128 stands for zero in the data rows.
Here are some numbered points:
[125 118  90  91  83  83  74  75  76  55  77  61] 0
[128 122 132 127 117 133 117 109 106 113 109  99] 1
[131 121 130 133 134 124 124 120 111 115 120 111] 2
[126 148 172 171 165 173 171 168 176 173 187 193] 3
[123 118  77  60  51  67  87  84  81  86  80  69] 4
[134 144 131 135 140 135 144 141 138 137 142 136] 5
[136 132 131 147 152 156 155 160 159 165 164 161] 6
[116 108  92 103 108 113 107 118 115 108 103 116] 7
[128 136 130 126 124 118 118 108 102  97  98  95] 8
[118 119 136 122 113 108 119 111 100 111 100  97] 9
[138 137 131 111 114 117 107 101 103  91  87 103] 10
[130 134 162 168 164 177 172 187 187 187 190 188] 11
[131 107 108 101 100  94  97  98  88  84  86  87] 12
[128 157 162 183 184 183 176 169 168 162 161 160] 13
[136 151 182 186 180 176 168 167 172 170 169 173] 14
[128 108 145 141 139 142 143 141 135 134 134 134] 15
[133 107  88  77  67  77  68  58  61  77  91  78] 16
[141 140 147 144 143 139 142 147 155 151 147 160] 17
[125 148 135 180 177 174 168 165 167 159 160 154] 18
[125 116 123 125 120 141 163 177 184 191 189 186] 19
[131 118  98  95  91  90 101 118 116 113 120 112] 20
[122 110  83  73  67  66  50  49  90  79  73  74] 21
[155 154 147 147 145 137 134 130 137 150 142 138] 22
[130 118  90  88  87  86  83  95  85  81  70 104] 23
[134 131 158 162 165 161 155 155 154 152 148 145] 24
[150 151 196 184 182 175 175 180 179 176 177 181] 25
[135 126 124 118 111 110 109  98  99  88  94  95] 26
[125 141 151 138 136 126 122 117 110 104 100 100] 27
[146 147 177 193 202 201 203 206 209 209 204 199] 28
[129 121 124 112 111 108 107  93  85  83  89  83] 29
[132 121 124 122 126 132 127 138 127 137 134 141] 30
[123 124 106 110 119 145 152 167 175 172 185 179] 31
[129 118 108 120 130 127 114 117 116 112 111 108] 32
[123 135 142 137 132 126 128 123 118 117 116 116] 33
[119 110 126 109 109  91  97 106  98  90  94  93] 34
[116 111  97  99  81  75  88  80  78  64  85  79] 35
[133 118 119 118 139 171 183 203 202 199 196 195] 36
[125 115 124 141 146 162 168 162 171 185 190 186] 37
[129 114 106 154 149 141 133 137 125 115 123 119] 38
[119 106  94  85  90  92 101 107 104 109 118 125] 39
[116 111 134 127 124 123 127 150 150 151 151 156] 40
[138 154 156 146 140 143 134 126 123 123 123 113] 41
[118 156 186 190 186 184 175 170 165 161 163 158] 42
[121 123 126 111 115 116 120 111 118 113 114 115] 43
[120  97  95  92  93  74  86  95  83  72  88  82] 44
[123 137 134 116 111 112 108  96  83  81  79  79] 45
[122 108 123 123 112 107 113 115 114 104 106 103] 46
[120 130 118 107 122 128 132 132 129 129 128 130] 47
[130 121 115 115 114  99  98  92  85  76  75  76] 48
[127 128 123 116 119 110 123 127 129 136 130 121] 49
[126 102  90  75  88  79  84  89  99  94  94 111] 50
[128 122 105 111 107 109 109 102 102 131 140 128] 51
[121 137 116 127 122 112 109 109 111 108 114 102] 52
[151 183 164 164 161 158 152 147 140 141 137 134] 53
[137 142 147 147 137 137 134 137 128 125 120 118] 54
[121 129 119  98  94  92  84  70  76  92  81  83] 55
[150 148 133 129 126 125 120 117 122 111 114 108] 56
[126 123 134 143 146 150 146 144 147 136 149 145] 57
[133 113 109 106 109  97  87  78  68  82  70  69] 58
[137 130 125 114 120 120 106 101  99 105 103  90] 59
[121 164 198 197 195 192 204 205 209 208 204 198] 60
[114 106  81  79  70  54  63  80  91  89  96 101] 61
[142 133 129 122 132 138 133 128 124 121 118 121] 62
[120 115  97 117 129 128 145 172 179 187 194 200] 63
[118 113  96 105 104 104 107  90  88 101  97  87] 64
[119 116 107  98 105 100 105 105 126 144 144 146] 65
[148 126 116 108 114  98 103  88  82  88  76  85] 66
[118 139 154 162 160 156 159 153 157 150 147 144] 67
[135 119 135 136 138 129 133 135 153 143 140 135] 68
[133 153 167 191 190 184 183 176 176 170 170 170] 69
[123 108  88  82  78 111 108 103  88  95  93 110] 70
[124 107  91  94 117 148 142 138 138 136 127 144] 71
[129 133 163 183 179 176 176 171 175 169 170 165] 72
[140 151 149 156 148 140 135 132 130 127 125 117] 73
[140 150 156 153 146 138 147 150 151 150 151 147] 74
[119 133 127 116 113 110 102  89  88  81  82  84] 75
[115 112  99  88 117 110 118 103 106 104 105 113] 76
[125 114 105 106 108 124 140 150 160 154 152 156] 77
[130 120 110 122 124 115 120 109 103 114 105 102] 78
[125 125 114 111 113 128 155 165 191 195 194 189] 79
[128 121 118 121 111 120 114 104 106 109 102  95] 80
[126 137 138 124 123 128 120 114 115 114 110 117] 81
[123 122 100 115 127 124 118 117 114 110 110 114] 82
[129 175 180 181 176 172 172 178 174 167 168 165] 83
[131 138 129 136 138 146 144 138 136 139 136 140] 84
[126 118 104 103 105 104  91  99  94  94  90  87] 85
[127 120 127 126 149 151 144 137 137 135 136 135] 86
[122 111  93 106  98  96 118 116 117 113 121 109] 87
[169 166 159 165 186 190 181 179 178 175 176 176] 88
[126 130 144 179 172 182 189 202 197 192 198 195] 89
[134 133 141 138 149 148 168 166 169 173 170 169] 90
[126 114 100 109 121 122 119 134 127 137 143 131] 91
[126 113  94  95  78  94  85  83  85  71  67  83] 92
[115 109 103 115 109 112 106 123 123 129 129 131] 93
[119 115 106 105 104  98 103 108 107 102 105 106] 94
[133 121 126 114 107 105 106  91  93 100  97  94] 95
[128 113 107 101 118 104 100 102 105 109 121 121] 96
[122 105 119 117 122 124 142 134 156 159 171 178] 97
[132 131 120 124 117 111 110  98  96  85  95  81] 98
[127 127 124 123 135 132 133 138 144 137 136 146] 99
[131 159 159 157 160 150 153 155 155 152 148 147] 100
[134 139 130 134 143 164 167 158 163 165 162 153] 101
[118 118  84  93  89 104 106 120 120 120 117 127] 102
[149 154 136 129 133 134 149 143 147 144 146 159] 103
[148 146 176 181 195 194 191 184 179 178 176 175] 104
[130 150 149 143 144 142 132 130 129 124 125 116] 105
[146 139 158 150 148 145 139 150 141 140 142 148] 106
[130 120  87  84 112 113  98 105 100  94  86  98] 107
[126 156 168 172 167 169 177 173 199 198 198 204] 108
[127 129 119 103 102  90  96  73  73  72  66  57] 109
[129 186 180 184 188 192 192 189 187 186 184 182] 110
[138 136 127 123 125 128 127 113 121 114 119 115] 111
[136 101  81  81  64  62  86  82  73  74  75  91] 112
[131 127 134 149 145 140 137 134 128 127 130 130] 113
[120 112 195 227 221 212 208 203 199 194 189 184] 114
[127 137 169 174 172 172 170 174 169 167 171 165] 115
[168 188 178 170 160 160 152 146 140 141 132 144] 116
[119 112 129 139 149 153 153 163 161 160 152 152] 117
[149 145 128 141 134 135 127 114 117 130 124 129] 118
[133 136 119 130 130 126 131 119 122 119 130 132] 119
[149 157 182 178 175 170 168 166 161 155 162 163] 120
[127 122 151 135 134 130 123 112 125 120 109 108] 121
[127 121 165 171 175 176 176 179 173 171 169 167] 122
[148 159 152 157 164 164 164 159 161 155 153 150] 123
[126 119 138 136 127 125 133 151 153 143 145 146] 124
[134 128 119 118 112  93  91  97 107 108 107  93] 125
[141 121 106 112 112 130 133 129 123 135 132 144] 126
[124 118 118 130 123 125 122 131 135 131 128 128] 127
[119 107  94  81  90 104  98 105 102 110 109 107] 128
[120 119 146 146 133 133 131 124 117 117 115 119] 129
[137 195 192 185 186 178 177 176 168 168 166 161] 130
[117 103  88  83  68  73  66  62  75  54  72  82] 131
[127 137 125 114 109 108  93 108 105 104 101 101] 132
[120 116 107 133 128 121 113 123 120 112 116 103] 133
[132 137 144 170 170 168 162 157 155 152 150 152] 134
[141 138 135 139 134 130 126 123 116 112 111 110] 135
[119 116 112 103 108 132 137 131 131 130 135 132] 136
[121 148 151 164 169 164 160 162 157 148 146 142] 137
[133 129 171 160 158 158 151 143 143 150 151 156] 138
[148 137 175 186 184 187 185 181 176 182 182 177] 139
[112 111 103  90  98 108 114 106 138 148 150 146] 140
[128 137 110 103 101  91  91  98  96  95  88  95] 141
[153 177 169 166 164 161 156 153 149 146 144 164] 142
[127 135 117 124 121 114 111 103 100  96  84  91] 143
[123 103  91 116 126 112 121 127 117 138 136 139] 144
[116  87  87  67  80  63  78  69  88  66  85  67] 145
[107  96  95  70  74  87  92  97  83  85  96 100] 146
[123 147 149 155 145 141 135 134 132 129 124 115] 147
[132 140 145 133 135 138 141 143 145 143 146 145] 148
[134 132 122 126 118 119 114 110 115  98  92  94] 149
[131 115 128 119 144 140 140 136 134 147 149 164] 150
[121 150 146 160 166 160 158 150 145 150 147 140] 151
[118 134 145 148 158 156 152 159 157 157 163 153] 152
[136 140 122 120  98 112 109 109 105  99  87  83] 153
[126 124 122 125 124 114 118 114 104 101  92  96] 154
[128 146 142 140 124 121 122 118 104  96  98 100] 155
[130 145 159 147 156 147 163 165 161 161 158 156] 156
[120 114  99  76  90  78  86  65  85  87  78  81] 157
[128 137 129 135 133 126 128 119 118 108 110 107] 158
[128 107 106  88  84  83  74  83  68  52  55  56] 159
[127 123 138 133 135 133 130 124 119 122 124 127] 160
[111 112  88  88  90  96  84  78  93  79  75  98] 161
[123 110  89  89  92  96 112 132 138 128 140 131] 162
[129 115 110  99 100 113 117 114 112 110 117 116] 163
[144 149 143 143 145 145 138 137 136 141 143 138] 164
[124 135 123 117 114 116 112 114 106 104  96  99] 165
[154 145 139 135 136 141 135 140 142 151 147 161] 166
[127 142 152 160 165 163 155 153 154 147 147 145] 167
[129 120 114 110 110 103  96  95  96  91  69  75] 168
[119 133 149 176 170 173 172 166 172 171 166 174] 169
[124 115 110  88  78  96  87  76  81  78  78  74] 170
[131 143 116 111 106  93  90  93  83  79  86  87] 171
[127 112  85  84  76  85  84 123 136 136 133 130] 172
[127 112 106 122 122 145 150 172 176 175 174 166] 173
[121 136 132 125 123 114 111 104 102  98  99  98] 174
[120 123 115 129 140 135 138 140 136 143 139 148] 175
[132 123 108  85 100  97  91  98 107 109 113 100] 176
[121 107  97  77  74  92  71  86 102 100  91  87] 177
[123 114 105  99 128 134 131 129 126 129 123 138] 178
[138 107  87  73  83  85  80  68  60  77  78  78] 179
[128 122 122 135 136 128 122 121 112 109 103 102] 180
[120 138 152 141 140 140 138 136 127 128 128 126] 181
[119 104  91 113 107 107 103  91  92  95  96  98] 182
[123 117  96 104 111 140 155 172 171 180 181 193] 183
[139 152 158 152 154 147 152 150 144 142 144 149] 184
[138 132 120 128 118 139 129 136 134 131 129 127] 185
[123 114 125 121 104 109 100 103  94  97  90  83] 186
[125 114 104 100 100  93 100  96  91 103 115  96] 187
[124 107 100  71  68  70  83  89  82  78  76  89] 188
[129 116 117 127 121 121 128 129 123 119 122 123] 189
[124 140 129 118 119 114 105 104 107  97  98  92] 190
[119 128 147 136 136 136 130 135 135 127 131 126] 191
[135 107 109 108  96  89  96  92  93  96  82  96] 192
[111  99  77  80  88  69  74  63  60  54  80  78] 193
[124 122 128 117 110 110 108 101 111  99 109  93] 194
[126 125 109 106  96  97 103 112  99 102 100  97] 195
[125 115 139 149 148 139 141 142 141 138 148 142] 196
[126 137 134 124 125 121 119 129 127 145 147 155] 197
[119 109 104 108 115 118 125 121 124 124 130 123] 198
[142 140 128 118 119 115 106 100 101  95  88  93] 199
[130 126 128 128 124 124 136 126 129 126 126 120] 200
[112 107 100  93  86  87  93  90  84  84  82  65] 201
[136 145 141 143 134 130 125 126 120 120 112 117] 202
[119  96 102  88  89 101  81  79  78  80  78  78] 203
[135 123 124 114 116 109 125 129 122 127 118 127] 204
[169 206 227 223 217 211 205 204 198 201 195 191] 205
[129 122 135 134 125 127 115 115 108 105 106 104] 206
[124 121 175 181 184 177 173 165 166 159 157 158] 207
[119 122 122 122 109 102 104  92  84  87  76  68] 208
[127 109 128 129 129 123 114 120 116 122 111 107] 209
[132 125 124 134 158 152 166 169 175 179 180 176] 210
[128 132 125 125 121 135 128 123 122 123 124 131] 211
[123 104  74  73  76  58  62  88  71  87  78  77] 212
[118 116 120 108 105 119 158 153 160 154 163 157] 213
[121 154 133 126 128 124 121 129 123 120 118 115] 214
[127  97  96  76  73  80  72  80  57  71  78  72] 215
[124 148 143 134 140 136 134 133 125 119 122 119] 216
[130 111 122 112 112 105 116 106  96  95  93  93] 217
Which point above is nearest to each new point? Its number follows each.
[106 124 103  99  91  89  86  81  99  77  76  67] >> 201
[124 153 161 154 148 138 142 136 134 128 122 123] >> 147
[121 110  91  88  94 145 139 149 162 168 168 164] >> 77
[115 118 129 172 173 168 161 156 151 149 149 151] >> 134
[121 100  66  77  64  73  61  74  79  83  74  88] >> 212
[123 145 136 137 134 131 137 139 147 145 141 145] >> 148
[142 119 129 111 114 120 109  92 101  89  88  86] >> 26
[129 123 150 143 137 132 135 139 138 132 140 127] >> 191
[128 130 118 115 116 111 108 111 107 103 102 103] >> 165
[138 150 157 168 169 162 183 187 188 192 187 182] >> 11
[138 130 128 141 140 144 140 136 134 139 134 136] >> 84
[154 143 137 120 115 121 104 101  97  91  91  89] >> 199
[122 175 181 182 189 186 182 187 180 177 182 181] >> 110
[126 112 136 138 139 133 141 136 139 137 133 134] >> 15
[121 125 114 123 127 137 144 135 133 146 143 137] >> 175
[125 125 168 176 176 178 176 187 194 187 185 178] >> 11
[133 131 142 149 149 141 139 136 135 134 129 129] >> 113
[112 107  78  92  47  51  87  93  89  89  99 102] >> 61
[130 130 106  99 104  89  99  96  87  90  90  95] >> 141
[130 132 131 156 170 173 172 168 166 165 176 186] >> 169
[120 106 118 107 104 133 130 129 129 141 144 144] >> 136
[129 116 100 104 109 114 120 140 140 136 136 136] >> 91
[130 186 172 162 155 150 143 137 129 131 128 124] >> 53
[129 112 121 110 111 105 102 109  99  96  89 102] >> 217
[125 113 122 112 122 105 113  99  88  85  83  85] >> 29
[126 143 136 135 140 130 131 131 129 126 120 126] >> 216
[118 153 172 164 157 154 146 139 135 131 124 126] >> 147
[122 116  87  87  88  85  85  79  95  90 100 107] >> 50
[122 125 131 144 160 169 178 190 185 183 177 175] >> 210
[123 111 110 119 121 121 114 175 181 190 190 185] >> 63
[122 105 109 103  97 106 104 126 129 151 138 143] >> 65
[115 112 102 106 107 101 103  91  87 106  94  96] >> 64
[124 109 126 141 146 161 157 176 184 183 196 196] >> 37
[123 111 110 131 139 140 155 152 153 163 168 159] >> 117
[145 154 142 141 147 143 148 142 155 156 158 163] >> 17
[122 147 146 142 143 139 140 137 133 129 128 125] >> 181
[141 158 145 145 153 164 159 152 154 150 150 155] >> 123
[124 120 140 137 131 127 117 116 103 100  99  91] >> 206
[128 131 130 132 125 120 119 115 105 110 109 111] >> 206
[119 102  88 104 112 141 155 154 159 160 161 164] >> 77
[124 110  95 103 117 109 118 153 164 176 168 163] >> 77
[123 132 125 131 132 135 123 118 129 155 163 176] >> 197
[116 179 171 161 157 150 149 144 136 133 128 129] >> 53
[127 114  97 101 105 108 113 119 143 150 166 144] >> 140
[111  98  90  67  58  71  84  63  68  84 110  73] >> 16
[121 153 168 157 159 154 162 165 163 161 160 173] >> 156
[124 108 106  90  83  97 101 105 106 104 120 115] >> 39
[123 116 106 107 104 104 105 115 111  99 104 108] >> 94
[137 118 115 101 102 103 103 121 120 139 143 142] >> 65
[125 113 103 106  98  85 102 102  91  93  93  83] >> 12
[125 105 106 107 102 128 131 130 149 177 179 178] >> 97
[119 112 103 102 103  98  85 112  99  98 102 102] >> 94
[122 142 145 138 141 140 138 129 126 128 127 134] >> 181
[143 152 161 170 164 164 162 156 159 165 182 186] >> 3
[133 122 148 151 146 168 170 187 184 194 193 192] >> 11
[132 128 123 130 125 122 154 151 154 149 151 149] >> 124
[146 141 152 141 141 138 136 131 132 129 126 115] >> 54
[124 140 144 158 155 146 145 141 134 129 127 122] >> 147
[113 113 104  91  95  99 113 137 140 144 144 142] >> 162
[124 120 154 150 151 163 159 156 175 176 172 168] >> 90
[128 118 115 105 117 110 108  89  91  88  84  86] >> 29
[125 126 125 120 129 125 117 130 123 136 134 137] >> 30
[118 110 134 173 169 165 167 160 166 164 167 161] >> 169
[153 136 127 125 146 136 137 133 132 141 139 175] >> 166
[145 129 139 141 140 132 120 120 117 118 113 110] >> 135
[129 117 115 108 109 119 132 125 118 139 138 148] >> 126
[120 144 156 154 145 149 140 140 133 135 129 138] >> 181
[118 104 128 123 108 112 111 110 111 102 107 101] >> 46
[124 105  98  96 114 125 128 120 120 124 117 121] >> 198
[128 127 117 107 103 102 105  90  84  76  71  74] >> 48
[133 154 150 152 148 146 140 132 137 137 136 132] >> 164
[114 115 102  81  88  82  81  74  84  82  79  77] >> 157
[124 116 130 141 154 158 157 164 165 162 159 163] >> 117
[127 120 125 130 134 123 116 130 132 128 123 128] >> 127
[124 117 109 109 111 107 106  98  97 109  95 105] >> 94
[112  96  80  76  75  57  67  72  75  87  62  72] >> 212
[124 139 148 154 154 152 156 160 157 154 158 153] >> 152
[148 138 135 141 131 128 123 112 117 113 108 106] >> 135
[118 111 105 105  91  88 104  86  82  77  78  64] >> 201
[152 213 220 219 215 210 205 206 203 200 197 190] >> 205
[123 106  92  92  95  96 135 150 152 157 151 150] >> 77
[117 118  96  97  78  92  82  88  80  78  82  51] >> 201
[141 145 143 145 145 137 134 133 125 120 121 124] >> 54
[132 126 137 139 138 151 159 153 154 158 166 171] >> 6
[122 170 174 202 195 196 190 193 187 182 182 177] >> 110
[143 154 142 140 137 132 122 126 120 119 115 110] >> 202
[121 142 138 142 135 136 140 140 144 140 145 147] >> 148
[132 149 140 138 135 138 138 132 125 119 123 117] >> 216
[125 118 130 124 137 144 152 164 165 158 157 160] >> 117
[118 104 124 146 143 141 186 200 209 207 200 202] >> 36
[122 113 101 108  99  99  92  97  88 107 108 104] >> 187
[125 108 106  93  87 107 105 108 106 114  95 107] >> 128
[122 109 116  96 105 114 111 111 110 119 127 122] >> 163
[121 102  86  89  82  98 107 102 110 125 132 128] >> 39
[123 107  90 107 124 131 134 174 192 190 193 188] >> 63
[123 124 118 148 152 149 154 146 143 139 148 144] >> 57
[121 117 110 105 104 117 107 114 113 108 126 116] >> 163
[122 122 102 114 115 115 114 116 107 109 106 128] >> 82
[126 215 206 194 192 188 183 176 168 163 159 153] >> 130
[169 170 177 171 168 164 165 164 163 164 163 164] >> 120
[121 201 187 187 181 173 167 165 158 154 154 161] >> 130
[134 124 115 140 156 160 164 167 175 186 195 198] >> 37
[122 111 108 143 143 155 157 156 156 164 166 166] >> 117
[142 134 138 158 154 150 164 152 167 163 165 164] >> 6
[126 113 122 126 124 121 128 121 114 114 117 131] >> 189
[117 123 128 121 146 171 172 186 186 195 194 195] >> 36
[123 107 112 104 114 112 112 112 116 123 114 158] >> 93
[123 146 157 156 152 152 146 141 139 137 138 139] >> 184
[148 152 124 119 129 122 118 114 103 108 100 104] >> 56
[142 132 139 137 125 124 126 127 116 119 112 110] >> 135
[138 126 130 155 152 154 158 163 166 164 157 155] >> 6
[117 115 117 103 111 104 104  92  98 121 123 129] >> 96
[123 142 151 153 152 155 155 151 145 150 163 163] >> 152
[123 105 132 139 136 146 142 136 135 134 128 129] >> 15
[124 112 104 122 129 139 154 154 166 164 165 170] >> 173
[135 121 113  97 103 107  95  98  97 104  93  90] >> 85
[123 112 100 103 107 107 142 148 160 156 160 168] >> 77
[152 140 129 133 137 136 123 122 116 110 107 105] >> 135
[150 161 182 182 175 170 164 165 157 153 148 145] >> 120
[118 107 108 115 107 109 130 144 148 145 153 151] >> 77
[129 119 136 156 163 170 168 162 156 154 151 151] >> 134
[124 112 105 107 109 114 116 119 115 107 115 120] >> 163
[122 147 173 171 178 173 168 168 165 162 161 170] >> 115
[158 186 196 191 198 199 194 188 192 187 188 183] >> 110
[124 101  98  89  86  83  90  78 100  96  91  99] >> 50
[122 105 126 112 120 114 102 104  98  94  81  75] >> 186
[126 114 105 106 116 108 102 115 101 105 105 103] >> 94
[133 122 103  93  92  95 106 116 111 117 121 119] >> 20
[125 109 133 132 131 131 135 139 134 130 134 130] >> 15
[139 125 102 112  90  98  97 101 100  92 107 103] >> 195
[122 117 128 124 112 107 106  99 103 106  92  89] >> 186
[132 187 184 184 178 191 194 197 194 190 187 186] >> 110
[127 121 113 109 103 101 115 114 134 148 142 147] >> 65
[132 128 113  98 106  90  96  89 100  84  83  91] >> 141
[113 102  94  90 101 105  95  88  76  72  71  75] >> 203
[125 128 144 133 133 131 127 119 111 117 112 113] >> 33
[121 126 143 148 155 147 150 155 157 151 155 160] >> 152
[129 104  99  91  96  99 111  99 111 117 126 117] >> 39
[126 111 127 129 130 127 138 156 155 163 165 163] >> 40
[152 154 149 147 150 145 144 141 134 135 123 125] >> 73
[116 116  80  80  75  71  61  66  69  54  62  76] >> 131
[130 108  99  93  92  99 100  93 120 125 142 135] >> 65
[123 155 152 177 182 186 190 186 185 181 179 174] >> 69
[113 116 111 106 116 121 119 120 125 123 117 124] >> 198
[130 170 160 174 181 178 192 186 191 200 202 201] >> 108
[117 123 123 110 104  93  97  95 104  86  98  94] >> 34
[135 139 130 120 122 130 124 129 129 151 147 148] >> 197
[125 115 105 148 160 155 156 150 153 149 150 155] >> 117
[111  96  89  73  68  75  76  98  83  77  94 100] >> 146
[122 106  83  92  93 101  92  86  96 119 115 112] >> 128
[127 155 156 145 150 159 166 168 176 176 178 181] >> 90
[138 130 170 169 164 168 161 181 186 184 182 180] >> 11
[141 119 103 114 101  97  99 101  98 109  99  93] >> 195
[135 134 120 123 128 149 154 150 169 179 181 183] >> 31
[138 127 113 105 119 121 116 110 106 128 129 124] >> 51
[122 122 127 145 146 158 152 147 148 146 151 155] >> 57
[138 140 125 115 112 109 116 106 103 104 101 105] >> 165
[119 107  92  87 123 135 143 145 158 167 170 164] >> 77
[120 108  94  89  85  96  91  88 101 105 110 103] >> 128
[125 128 111 103 113 102 123 148 161 163 155 148] >> 77
[113 119 107 108 105 106  95  98  96  95  94  94] >> 85
[124 116  99 114 115 108 103 121 122 125 122 127] >> 93
[125 133 120 116 117 119 135 144 142 143 146 152] >> 99
[132 150 131 130 134 123 124 137 129 127 122 126] >> 214
[119 140 162 161 153 146 142 139 140 133 127 127] >> 147
[132 146 129 126 128 114 112 109 118 114 111 121] >> 81
[127 110  99  93 103 102 103  95  83  80  88  83] >> 12
[127 113  95  88  88 113 120 124 144 145 145 151] >> 140
[123 114  90  89  98 103 101 103 112 121 113 110] >> 128
[125 131 144 141 137 134 132 133 133 123 124 126] >> 191
[126 114 108 106 104  88  96  96  87  87  83  80] >> 12
[120 114  99 101  96  90 105  98  76  88  80  90] >> 12
[114 106 118 114 120 111 111 120 115 128 128 137] >> 93
[129 120  99 122 129 131 141 149 144 147 147 135] >> 175
[131 114 101 100  90  83 110 113 113 111 101 115] >> 20
[125 107 102 105 100 101  99  91  93  80  76  87] >> 12
[135 138 123 116 124 114 124 110 118 117 115 122] >> 111
[125 160 171 164 163 158 155 144 154 145 145 137] >> 100
[116 104 109 120 130 140 143 141 138 137 136 137] >> 175
[130 189 185 196 192 186 182 174 171 166 167 173] >> 130
[119 159 185 184 183 175 172 167 162 157 156 151] >> 42
[138 108 118 105  97  91 100  96  78  78  88  80] >> 12
[124 145 199 192 187 182 179 173 170 166 162 156] >> 42
[117 111 129 136 138 145 152 153 154 150 148 151] >> 117
[133 107 122 123 106 108 103 103 100 102 102  86] >> 186
[127 139 130 125 119 128 125 123 132 135 155 153] >> 197
[129 123 137 129 135 151 153 153 149 143 146 157] >> 57
[114 116 109 100  89  98 101 112 104 101 114 114] >> 94
[122 111  94  82  85  80  84  85  83  90 105 110] >> 50
[118 119  98 122 113 119 146 161 158 157 161 161] >> 77
[135 137 127 129 125 118 110 105 114 110 121 104] >> 52
[120 103 133 146 155 171 178 170 194 193 189 187] >> 37
[127 111  94  88  99  95 102 107  96 106  98 115] >> 128
[119 144 160 149 144 144 143 138 139 133 129 132] >> 181
[142 116 104 106  89  78  95  88  97 101  87  87] >> 192
[124 106  88  94  97  96 100 104 111 119 119 123] >> 39
[120 114  97 119 116 129 127 123 124 124 126 124] >> 198
[125 111 104  80  87  92  88  75  77  71  77  79] >> 170
[121 108  91  86  95 101 112 113 103  97 109 111] >> 128
[126 130 129 141 144 158 182 188 195 203 199 194] >> 36
[130 133 168 159 159 165 163 162 162 170 170 170] >> 115
[126 108  96  69  77  83  75  85  72  66  67  71] >> 215
[130 194 190 189 184 176 169 165 163 160 160 154] >> 130
[131 141 149 139 141 132 124 118 110 107 105 100] >> 27
[130 137 129 143 143 146 147 155 164 165 168 175] >> 6
[144 179 173 165 159 153 146 143 138 142 137 127] >> 53
[151 154 170 162 156 156 154 171 174 176 183 179] >> 3
[127 151 150 151 145 148 150 147 142 138 144 164] >> 184
[131 114 123 118 140 133 132 132 145 140 136 138] >> 99
[156 153 159 158 158 162 162 153 147 153 153 161] >> 123
[135 116 120 109 103 108  99  94  78  94  86  84] >> 29
[128 157 150 150 150 145 151 142 145 143 147 158] >> 184
[116 115  93  95  88  96 129 150 148 145 154 144] >> 162
[136 119 108 110  98  86  86  99 109  96 107  95] >> 125
[126 108  97  97  95  87  93  94  85  91  97  90] >> 12
[119 129 129 126 126 126 117 122 120 109 108 118] >> 81
[136 111 106 108 119 107 107 108 100 100  90  94] >> 217
[127 114 112 118 114 110 106  98  99 106 102  98] >> 80
[123 144 144 144 141 148 150 155 150 150 154 178] >> 17
[120 100  85  85 115 126 121 115 118 114 125 128] >> 198
[130 124 120 106 103 102 101  88  89  81  83  85] >> 29
[134 123 120 118 121 149 150 151 160 173 167 161] >> 173
[130 196 193 192 186 186 184 179 174 176 174 170] >> 130
[123 143 154 175 176 178 178 183 185 186 186 182] >> 11
[122 124 108 103 106  95  90  80  81  87  86  78] >> 55
[144 120 107 113 104 102 106 115 133 144 145 158] >> 65
[142 171 173 172 172 172 169 179 192 192 192 193] >> 108
[119 127 127 121 115 117 107 111 137 155 161 166] >> 197
[136 133 168 165 174 172 171 184 182 182 187 200] >> 11
[115  99 100  94 121 120 113 107 106 113 121 111] >> 76
[125 111 114 104 109  96  94  96  71  83  90  84] >> 12
[127 146 159 156 176 181 189 188 189 191 186 184] >> 11
[130 116 108 113 137 139 135 130 134 132 126 131] >> 178
[132 160 144 147 138 129 133 124 118 116 108 116] >> 202
[131 126 139 141 142 141 135 140 136 129 126 127] >> 113
[132 165 196 190 184 183 174 168 163 161 160 161] >> 42
[126 146 147 146 143 138 139 138 134 132 133 132] >> 181
[138 130 114 100 100 108  99 103 126 136 131 124] >> 51
[128 117 102 117 126 116 125 146 144 148 143 139] >> 91
[118 108  96  94 118 113 127 143 158 152 158 170] >> 77
[120 124 106 114 113 104 106 100 105 105  98 109] >> 94
[141 189 200 199 193 191 185 179 177 170 172 171] >> 130
[139 131 145 151 144 148 138 131 130 122 124 131] >> 113
[122 119 109 103 106 138 147 169 194 198 198 190] >> 79
[119 103 105  99 100 121 126 135 134 138 133 132] >> 136
[105 106  99  75  78  74  69 100  86 140 126 144] >> 39
[123 121 133 130 127 133 123 117 117 108 119 114] >> 2
[138 142 122 121 117 110 100  98  93 102  87  92] >> 199
[133 135 119 113 122 112 115 104  97  86  81  90] >> 143
[131 149 135 145 132 129 143 141 140 138 139 138] >> 5
[126 110  87  83  78  63  84  93 105 106  94  98] >> 50
[129 115 107 114 111  95 102  97  98 108 103 107] >> 94
[129 132 159 160 148 144 136 136 131 128 129 110] >> 147
[133 182 166 165 159 153 146 139 138 136 133 133] >> 53
[125 109  99  98 107 109 104  96  99  95 106  88] >> 64
[156 185 177 183 189 186 190 192 187 184 188 197] >> 110
[128 112  93  87 104  85  96  93  93 113 128 126] >> 39
[122 114  95 105 130 126 131 129 134 127 131 129] >> 178
[117 105  89  77  84  76  98  77  90 102 101 102] >> 50
[128 130 102 106  89 103 106  99  99  97  95  90] >> 195
[126 123 108 121 121 108 112 107 100 101 107 104] >> 78
[119 139 166 161 154 150 141 143 133 128 126 123] >> 147
[117 111  95  89  79  78  93 103 104 111 118 126] >> 39
